One vector is turned by the same rotation once a tick. Each row is the vector after some number of ticks, and that number follows the row.
The counts run from 0 to 265.
[-37  -2  29   2  -8  -8 -26  27   7   9  -9 -14  51   5  -5   5  25  15
 -20 -10  45 -24   5 -24  -4  12 -32  -2  17 -13  -6 -47 -10  -5  -7  18
  30  17 -27  11 -39  14] => 22
[-48  23   8  -5 -24  -4  15  36   5  -7  -2   7 -10  17  -7  31  -6   9
 -25  14  16 -42   4  -2  13  19  13  -9  -2  13 -48 -48 -25  25  -9 -22
  34  -3  15  19 -39   0] => 161
[-11  26 -12  -3  54  15  47  32  11   9  14  15 -29  28   3  24   7  28
 -11  -4   1  -1  27  51  -6  29  23  -8   8  20  23 -13  14  18   3 -24
  20  12  41  24 -12   1] => 139
[ -9 -27  42   5 -14   8 -25  31   9  18  27 -16  31   0  -3  -3  51  23
  -3 -11   6   9  30  16 -32 -24 -42   9  12 -35  12 -15  16  34  25  31
  20  15  -7  10 -22   2] => 31
[-17 -10  18 -13 -61  15 -14  21  -6  36   7  -8  16  18 -25   8  33 -11
   2   6 -35 -22  28  13 -15   7 -13   0 -22   1 -36  34 -11  39   3   2
  48 -20  16  14  10  -8] => 174
[-20  -5  34 -12 -52  11 -10  29  -2  27  18  -2   2  22 -24  11  37  -9
   5   6 -21 -23  36  21 -17   1  -5  -2  -6  -1 -38  15 -13  51  -3   4
  39 -20  29  19  -4 -20] => 172
[ 18 -13  29  10  -7 -11  -6   9  16  33  20 -18  50   1 -36 -12  27   6
  -3  -3  25  25  18  27 -20   7 -46  26   3 -17  43   1  15  18   9  45
   6   3 -24  23   0 -11] => 254
[  3 -42  24  11 -18  21  -6  -8 -31  -2   9 -27  26 -35   6   6  27   7
   0 -16 -29  10  10  -8 -33 -28 -31   2  -6 -15  13  13  23  21  53  19
  18  27 -27 -10 -13  33] => 38
[  5 -23 -19   2   1  26  28 -18 -50  30  10 -10  26   7  40  23  17   2
  22   2 -58   9 -29   3   3  10 -31 -13 -15 -18 -13  25  12  -8  37  13
  21   7 -16 -33  -7  -4] => 206
[  6 -38  14   9 -25  17  -8   6 -16   9  12 -28  37 -22  -5   0  34  13
  -6 -11 -33  16  11   6 -37 -18 -37   9 -14 -25  16  20  26  22  44  25
  21  20 -37  -4   4  21] => 36
[-10 -19  -2  15  25  11  -5  61 -25 -43  15 -13  33  17  26 -32  14  35
   2 -19  -2  24  -7  37  18  18 -14  -5   0 -14   3   0  41  15   8  28
 -32  16 -24   8  20  17] => 55
[-13  -1  59 -17 -32   2   8   5 -38  47 -18  -8  37  -2 -19  46  32 -20
   7 -11  17   0 -10 -21 -27 -17 -11  -8  15   9  -4  15 -23  11   9  -4
  27  18 -16  -1 -10 -15] => 11
[-38  21 -28  -2 -28  -3  37  14 -16  17 -23  -3  -3   6 -10  46 -27   2
 -31  19 -12 -31 -18 -10   0  24  16  -8 -33  35 -29 -13 -22   1  11 -31
  42   1 -11   5 -19   8] => 156
[ 15 -11  39   7  -2 -11  -5  12  17  30  22 -14  48  -2 -36 -11  32   6
  -2   0  34  24  22  26 -18   3 -44  23  11 -14  37 -12  15  17   5  46
  -3   3 -17  24  -9 -14] => 253
[-27  -2  12   7 -10 -11 -30  39  15   3   0 -22  57  14 -10  -2  33  26
 -29  -8  29 -18   7 -11  -5  18 -40   5   5 -23   1 -36  -3  -3 -12  26
  35  19 -36  19 -22  14] => 24
[ -2 -36  16  -4  12  12  25  12 -62  -2  -9  -1  27 -25  12  12  -1  -8
  17 -12 -14  32 -31   5  -1 -10  -2  -5 -21  62  19  31  26  -8  12   9
 -33  18 -12 -17  28  25] => 67
[  0   6  -5  12  23  -6  36  17 -51 -31  13   2  17  23  28  17  28  28
   4   5  -5  -7 -40  12  51  18 -18 -28  10  -6 -11 -46 -12   0 -12  19
  -6  16 -23  -6 -20 -13] => 218
[  9  -2  33   2 -10 -15  25 -27 -61   9 -21  -5  45 -19 -23  28  19 -25
   3   1  21  -9 -27 -26  19   4 -26  -7  -2  40  15 -14 -22 -16 -14  23
   1  11 -42  -5 -10  10] => 238
[-22 -16   4   5  25 -22  14  22 -22 -22  -4   7  23 -12   5   7 -13  15
 -12  10  25   4 -26   3  36  19 -11  -2 -23  74  27 -44  13 -27 -27  18
 -27  14 -10   1  -3  30] => 77
[ -9  18 -19   1  50  28  48 -20 -14  -5 -25   1  -1  -9   7  17 -37 -13
   4 -17  13 -22  27   0   2  46  31 -13   4  30   2  -2  13 -12  24 -26
  12  -2  22  14 -27  41] => 129
[ -2 -34  36   0 -32 -12  18  -7   6  37  23  -4  10 -29 -33   7 -26 -23
   8  21  14  26   7  20 -15 -13 -22  36 -25  48  20  -3  20  26  18  28
 -27 -23  19   4  -6  -9] => 92
[ -7   4  34   4  -4 -24  -1   1 -13  12 -14 -10  62   2 -23   5   4  -9
  -3   0  61 -12 -15 -21  27  24 -37   5  11  11   5 -40 -16 -22 -26  34
  -2  -3 -35  11 -29  -3] => 243
[ -3 -32  41  -4  14  17   8  43 -39  -5  20  -1  18  -5  22  -6  14   8
  28 -26  -4  44  -8  36  -3 -13  -2  -3  10  18   3  18  38  24  18  21
 -47  13  12  -5  24   1] => 61
[  2 -12 -18   4  18  20  -9  18  -5   7  35   0  21  37  23 -15  53  34
  11  -1 -49 -12  23  31  11  29 -37 -17  -5 -34  -2   2  11  10   2  27
  41   0   8  -3  -5   3] => 196
[ 10   3  13  11  16   9  19   2  25 -24  23  -6  -3   1 -34 -30 -18  -6
   9   2  27 -10  56  44  11  28   4  20   5   0   3 -19  23  45   9  21
 -19 -29  25  42 -17   8] => 111
[  1   5  10   9  26  -6  33  20 -51 -27  18   5  13  25  28  16  30  31
   9   4   2  -6 -34  17  50  11 -19 -26  16 -11 -13 -48  -9   8 -15  20
 -11  15 -17  -4 -24 -19] => 219
[-22  34 -28  -1  52  20  34  21  19  12 -14   1   9  27   8   7 -41   4
  -6 -11  30 -11  18  16  10  66  23  -4   4   9  -6 -11  19 -14  12 -23
   8  -8  25  22 -20  17] => 133
[-43  17  -2   0 -19  -6  32  17 -14 -11 -11   4 -16   5  -5  46 -11   3
 -28  15   6 -44  -2  -6   8  16  15 -15 -12  28 -35 -43 -31  17  -2 -28
  38   8   4  13 -39  12] => 159
[-16   4  24  -4 -39   4   0  33  -6  -7  22   5 -22  22 -27  18  51  15
 -14   9 -24 -33  40  30   1   0   1  -8 -10  10 -22 -11 -19  55 -20  -1
  45  -4  27  27  -9  -4] => 169
[ -8 -36  22  -3  11   9  25   7 -62  -3 -13   3  23 -27  16  19  -7  -6
  18 -11  -7  29 -30   1   7 -12  -4  -7 -13  68  20  16  20 -10  13  10
 -34  22  -3 -22  17  32] => 68
[-16   7  14  -2 -31  -3   3  35  -5 -12  19   6 -18  27 -29  17  45  17
 -20  15 -23 -36  33  31   4   3   0  -8 -13  12 -22 -14 -24  50 -26   0
  47  -4  16  30  -6  -2] => 168
[-19  20  -2 -10  33  13  41  39  14  28  18  14 -22  29  -2  29  -3  17
  -4  -2   5  10  17  54 -15  22  23  -6   8  13  10  -4  10  23  11 -23
  14   3  54  19 -10 -16] => 141
[ -9 -31  30   3 -25   7 -26  28  11  24  22 -25  44  -5  -5  -8  40  19
  -1 -10  -7  17  21  12 -36 -12 -39  16   0 -39   6  10  24  27  35  34
  19  12 -17   7  -7   3] => 33
